128 stands for zero in the data rows.
Here is a table of points, one per row:
154 & 72 & 86 & 132 & 64 & 147 & 106 & 139 & 117 & 142 & 193 & 65 & 117 & 138 & 170 & 73 & 86 & 111 & 98 & 126 & 75 & 161 & 50 & 178 & 121 & 153 & 58 & 90 & 46 & 139 & 194 & 114 \\
94 & 90 & 109 & 113 & 119 & 79 & 121 & 147 & 102 & 160 & 102 & 99 & 169 & 68 & 91 & 126 & 66 & 124 & 125 & 183 & 163 & 142 & 123 & 108 & 46 & 135 & 114 & 166 & 76 & 74 & 146 & 40 \\
73 & 59 & 153 & 186 & 118 & 162 & 105 & 171 & 85 & 186 & 177 & 102 & 57 & 104 & 97 & 153 & 131 & 100 & 143 & 149 & 182 & 177 & 114 & 130 & 200 & 116 & 90 & 146 & 148 & 109 & 173 & 116 \\
70 & 113 & 175 & 194 & 121 & 121 & 145 & 157 & 89 & 99 & 95 & 105 & 120 & 169 & 216 & 131 & 83 & 139 & 103 & 164 & 79 & 174 & 90 & 162 & 139 & 107 & 154 & 110 & 89 & 112 & 130 & 102 \\
117 & 127 & 122 & 78 & 121 & 35 & 97 & 146 & 80 & 209 & 176 & 94 & 102 & 138 & 57 & 85 & 53 & 150 & 127 & 184 & 176 & 208 & 148 & 146 & 91 & 99 & 127 & 142 & 221 & 105 & 64 & 200 \\
160 & 164 & 119 & 105 & 111 & 172 & 55 & 17 & 166 & 124 & 85 & 127 & 160 & 118 & 90 & 173 & 122 & 109 & 104 & 144 & 128 & 186 & 69 & 146 & 139 & 136 & 138 & 170 & 121 & 123 & 159 & 158 \\
122 & 55 & 101 & 201 & 153 & 217 & 84 & 106 & 119 & 159 & 148 & 82 & 135 & 114 & 186 & 92 & 32 & 136 & 140 & 79 & 113 & 133 & 109 & 114 & 96 & 108 & 106 & 94 & 85 & 140 & 103 & 172 \\
46 & 109 & 114 & 137 & 175 & 76 & 147 & 107 & 118 & 171 & 168 & 169 & 87 & 101 & 132 & 141 & 72 & 152 & 103 & 126 & 70 & 147 & 178 & 159 & 147 & 187 & 116 & 91 & 102 & 150 & 138 & 105 \\
115 & 141 & 77 & 113 & 114 & 137 & 152 & 104 & 185 & 136 & 87 & 132 & 97 & 80 & 147 & 91 & 74 & 121 & 114 & 107 & 155 & 177 & 196 & 144 & 128 & 105 & 92 & 147 & 162 & 120 & 163 & 142 \\
118 & 133 & 118 & 136 & 115 & 96 & 97 & 123 & 39 & 214 & 53 & 155 & 152 & 93 & 203 & 110 & 45 & 181 & 160 & 79 & 60 & 88 & 143 & 170 & 124 & 126 & 119 & 164 & 133 & 155 & 136 & 134 \\
169 & 60 & 178 & 137 & 189 & 85 & 67 & 134 & 92 & 169 & 114 & 94 & 116 & 120 & 63 & 122 & 103 & 89 & 85 & 89 & 160 & 123 & 173 & 60 & 127 & 131 & 102 & 130 & 154 & 149 & 164 & 101 \\
158 & 142 & 113 & 142 & 66 & 58 & 86 & 22 & 117 & 221 & 123 & 74 & 117 & 173 & 96 & 156 & 94 & 239 & 151 & 195 & 134 & 169 & 180 & 97 & 134 & 109 & 101 & 143 & 221 & 162 & 158 & 131 \\
70 & 127 & 81 & 170 & 157 & 142 & 50 & 105 & 96 & 159 & 117 & 145 & 167 & 101 & 113 & 50 & 105 & 141 & 114 & 147 & 92 & 176 & 138 & 79 & 108 & 68 & 94 & 50 & 132 & 160 & 195 & 133 \\
166 & 174 & 139 & 161 & 97 & 134 & 145 & 161 & 134 & 180 & 154 & 52 & 148 & 145 & 81 & 91 & 134 & 155 & 150 & 89 & 118 & 139 & 153 & 115 & 127 & 93 & 190 & 152 & 69 & 151 & 207 & 68 \\
112 & 80 & 70 & 122 & 113 & 98 & 50 & 108 & 118 & 102 & 143 & 158 & 190 & 154 & 110 & 161 & 0 & 179 & 197 & 219 & 161 & 154 & 135 & 132 & 154 & 38 & 111 & 169 & 190 & 131 & 175 & 79 \\
60 & 141 & 77 & 77 & 109 & 174 & 57 & 0 & 76 & 142 & 157 & 64 & 129 & 123 & 132 & 74 & 72 & 143 & 166 & 109 & 154 & 169 & 89 & 99 & 155 & 115 & 146 & 176 & 139 & 176 & 180 & 92 \\
123 & 149 & 157 & 80 & 146 & 121 & 130 & 126 & 121 & 176 & 130 & 129 & 109 & 19 & 97 & 130 & 90 & 112 & 180 & 121 & 90 & 92 & 128 & 125 & 88 & 137 & 111 & 112 & 110 & 155 & 90 & 78 \\
106 & 107 & 137 & 162 & 180 & 160 & 100 & 43 & 88 & 149 & 176 & 72 & 107 & 157 & 93 & 136 & 68 & 134 & 114 & 134 & 170 & 197 & 191 & 135 & 128 & 110 & 156 & 174 & 56 & 142 & 204 & 105 \\
105 & 143 & 117 & 135 & 121 & 112 & 92 & 99 & 96 & 207 & 82 & 126 & 90 & 96 & 69 & 139 & 0 & 125 & 191 & 94 & 107 & 126 & 80 & 130 & 100 & 78 & 188 & 115 & 162 & 108 & 187 & 104 \\
52 & 99 & 133 & 133 & 153 & 82 & 60 & 196 & 103 & 156 & 172 & 96 & 143 & 173 & 125 & 163 & 75 & 174 & 188 & 83 & 131 & 129 & 43 & 233 & 129 & 161 & 188 & 136 & 90 & 189 & 140 & 197 \\
48 & 154 & 87 & 124 & 157 & 122 & 125 & 119 & 142 & 127 & 123 & 21 & 153 & 73 & 134 & 154 & 1 & 152 & 148 & 78 & 122 & 107 & 115 & 109 & 145 & 107 & 72 & 119 & 116 & 130 & 198 & 82 \\
83 & 45 & 76 & 117 & 123 & 139 & 89 & 138 & 59 & 135 & 127 & 87 & 116 & 82 & 158 & 175 & 74 & 148 & 113 & 122 & 0 & 139 & 134 & 96 & 120 & 131 & 132 & 170 & 117 & 92 & 237 & 132 \\
124 & 65 & 79 & 121 & 130 & 142 & 128 & 147 & 117 & 210 & 159 & 127 & 174 & 169 & 127 & 152 & 136 & 104 & 138 & 114 & 68 & 180 & 169 & 132 & 90 & 105 & 109 & 108 & 166 & 55 & 141 & 94 \\
90 & 69 & 128 & 105 & 114 & 145 & 82 & 79 & 149 & 147 & 77 & 116 & 92 & 157 & 10 & 91 & 52 & 172 & 132 & 111 & 165 & 153 & 135 & 148 & 153 & 82 & 61 & 104 & 123 & 134 & 191 & 114 \\
127 & 145 & 121 & 120 & 125 & 153 & 86 & 122 & 145 & 199 & 119 & 102 & 92 & 141 & 82 & 144 & 114 & 231 & 103 & 108 & 87 & 212 & 123 & 89 & 188 & 97 & 115 & 209 & 112 & 110 & 119 & 44 \\
92 & 50 & 97 & 137 & 248 & 106 & 156 & 134 & 130 & 196 & 151 & 149 & 135 & 129 & 144 & 157 & 123 & 140 & 90 & 104 & 172 & 140 & 68 & 185 & 141 & 100 & 191 & 131 & 183 & 153 & 153 & 122 \\
102 & 105 & 154 & 132 & 172 & 165 & 156 & 147 & 91 & 158 & 112 & 125 & 143 & 45 & 156 & 84 & 61 & 208 & 131 & 126 & 150 & 206 & 188 & 177 & 67 & 178 & 123 & 82 & 250 & 156 & 152 & 34 \\
152 & 32 & 91 & 121 & 172 & 96 & 150 & 111 & 92 & 139 & 81 & 133 & 105 & 72 & 81 & 135 & 36 & 200 & 235 & 108 & 106 & 228 & 119 & 117 & 135 & 46 & 96 & 153 & 164 & 216 & 143 & 103 \\
146 & 106 & 83 & 86 & 226 & 97 & 72 & 157 & 134 & 188 & 94 & 102 & 82 & 134 & 110 & 145 & 95 & 141 & 184 & 147 & 172 & 192 & 161 & 150 & 119 & 143 & 167 & 54 & 137 & 134 & 104 & 125 \\
120 & 92 & 122 & 80 & 83 & 140 & 146 & 72 & 109 & 134 & 126 & 97 & 189 & 43 & 135 & 121 & 84 & 154 & 150 & 72 & 126 & 100 & 136 & 107 & 191 & 81 & 158 & 62 & 110 & 124 & 161 & 134 \\
105 & 100 & 121 & 98 & 138 & 63 & 75 & 109 & 171 & 90 & 124 & 105 & 92 & 69 & 114 & 134 & 85 & 180 & 235 & 111 & 90 & 99 & 102 & 101 & 113 & 114 & 147 & 157 & 157 & 110 & 136 & 81 \\
146 & 101 & 171 & 85 & 93 & 85 & 105 & 106 & 106 & 178 & 159 & 149 & 102 & 111 & 161 & 86 & 88 & 182 & 120 & 87 & 147 & 168 & 123 & 8 & 101 & 118 & 85 & 81 & 153 & 57 & 191 & 100 \\
127 & 107 & 43 & 120 & 83 & 109 & 150 & 167 & 90 & 139 & 132 & 158 & 151 & 94 & 86 & 184 & 51 & 140 & 161 & 122 & 121 & 112 & 124 & 71 & 91 & 158 & 101 & 112 & 175 & 156 & 149 & 105 \\
91 & 88 & 119 & 154 & 72 & 97 & 95 & 164 & 143 & 204 & 134 & 108 & 107 & 85 & 153 & 136 & 91 & 174 & 106 & 118 & 143 & 167 & 138 & 153 & 74 & 112 & 112 & 134 & 117 & 162 & 184 & 140 \\
137 & 57 & 90 & 141 & 127 & 174 & 153 & 84 & 120 & 126 & 139 & 130 & 91 & 94 & 54 & 40 & 66 & 195 & 117 & 130 & 88 & 123 & 97 & 85 & 149 & 144 & 142 & 117 & 134 & 120 & 181 & 112 \\
79 & 165 & 123 & 169 & 168 & 93 & 103 & 94 & 152 & 140 & 159 & 120 & 127 & 98 & 121 & 77 & 106 & 93 & 164 & 112 & 130 & 150 & 92 & 138 & 172 & 133 & 106 & 117 & 117 & 74 & 209 & 182 \\
98 & 204 & 123 & 89 & 163 & 205 & 156 & 152 & 130 & 131 & 185 & 153 & 126 & 130 & 86 & 202 & 65 & 173 & 202 & 182 & 145 & 149 & 147 & 167 & 59 & 105 & 178 & 144 & 114 & 154 & 210 & 127 \\
159 & 182 & 46 & 125 & 116 & 85 & 67 & 59 & 31 & 119 & 150 & 124 & 74 & 101 & 96 & 176 & 112 & 203 & 149 & 90 & 163 & 130 & 155 & 125 & 93 & 61 & 109 & 147 & 161 & 88 & 149 & 106 \\
These points spread out most along one direction. Take the direction at right angles to it along which they spread out most. Go by this last direction. Where along it does each point below lie, from 0 to 99? The average is 50, and the first point in the table lies past the average. One standard deviation of the points above along it is 16.
169 & 60 & 178 & 137 & 189 & 85 & 67 & 134 & 92 & 169 & 114 & 94 & 116 & 120 & 63 & 122 & 103 & 89 & 85 & 89 & 160 & 123 & 173 & 60 & 127 & 131 & 102 & 130 & 154 & 149 & 164 & 101 \\ 50
46 & 109 & 114 & 137 & 175 & 76 & 147 & 107 & 118 & 171 & 168 & 169 & 87 & 101 & 132 & 141 & 72 & 152 & 103 & 126 & 70 & 147 & 178 & 159 & 147 & 187 & 116 & 91 & 102 & 150 & 138 & 105 \\ 33
92 & 50 & 97 & 137 & 248 & 106 & 156 & 134 & 130 & 196 & 151 & 149 & 135 & 129 & 144 & 157 & 123 & 140 & 90 & 104 & 172 & 140 & 68 & 185 & 141 & 100 & 191 & 131 & 183 & 153 & 153 & 122 \\ 18
91 & 88 & 119 & 154 & 72 & 97 & 95 & 164 & 143 & 204 & 134 & 108 & 107 & 85 & 153 & 136 & 91 & 174 & 106 & 118 & 143 & 167 & 138 & 153 & 74 & 112 & 112 & 134 & 117 & 162 & 184 & 140 \\ 42
94 & 90 & 109 & 113 & 119 & 79 & 121 & 147 & 102 & 160 & 102 & 99 & 169 & 68 & 91 & 126 & 66 & 124 & 125 & 183 & 163 & 142 & 123 & 108 & 46 & 135 & 114 & 166 & 76 & 74 & 146 & 40 \\ 47
106 & 107 & 137 & 162 & 180 & 160 & 100 & 43 & 88 & 149 & 176 & 72 & 107 & 157 & 93 & 136 & 68 & 134 & 114 & 134 & 170 & 197 & 191 & 135 & 128 & 110 & 156 & 174 & 56 & 142 & 204 & 105 \\ 64
102 & 105 & 154 & 132 & 172 & 165 & 156 & 147 & 91 & 158 & 112 & 125 & 143 & 45 & 156 & 84 & 61 & 208 & 131 & 126 & 150 & 206 & 188 & 177 & 67 & 178 & 123 & 82 & 250 & 156 & 152 & 34 \\ 23
120 & 92 & 122 & 80 & 83 & 140 & 146 & 72 & 109 & 134 & 126 & 97 & 189 & 43 & 135 & 121 & 84 & 154 & 150 & 72 & 126 & 100 & 136 & 107 & 191 & 81 & 158 & 62 & 110 & 124 & 161 & 134 \\ 66
83 & 45 & 76 & 117 & 123 & 139 & 89 & 138 & 59 & 135 & 127 & 87 & 116 & 82 & 158 & 175 & 74 & 148 & 113 & 122 & 0 & 139 & 134 & 96 & 120 & 131 & 132 & 170 & 117 & 92 & 237 & 132 \\ 61
158 & 142 & 113 & 142 & 66 & 58 & 86 & 22 & 117 & 221 & 123 & 74 & 117 & 173 & 96 & 156 & 94 & 239 & 151 & 195 & 134 & 169 & 180 & 97 & 134 & 109 & 101 & 143 & 221 & 162 & 158 & 131 \\ 60
115 & 141 & 77 & 113 & 114 & 137 & 152 & 104 & 185 & 136 & 87 & 132 & 97 & 80 & 147 & 91 & 74 & 121 & 114 & 107 & 155 & 177 & 196 & 144 & 128 & 105 & 92 & 147 & 162 & 120 & 163 & 142 \\ 55
90 & 69 & 128 & 105 & 114 & 145 & 82 & 79 & 149 & 147 & 77 & 116 & 92 & 157 & 10 & 91 & 52 & 172 & 132 & 111 & 165 & 153 & 135 & 148 & 153 & 82 & 61 & 104 & 123 & 134 & 191 & 114 \\ 67
73 & 59 & 153 & 186 & 118 & 162 & 105 & 171 & 85 & 186 & 177 & 102 & 57 & 104 & 97 & 153 & 131 & 100 & 143 & 149 & 182 & 177 & 114 & 130 & 200 & 116 & 90 & 146 & 148 & 109 & 173 & 116 \\ 47
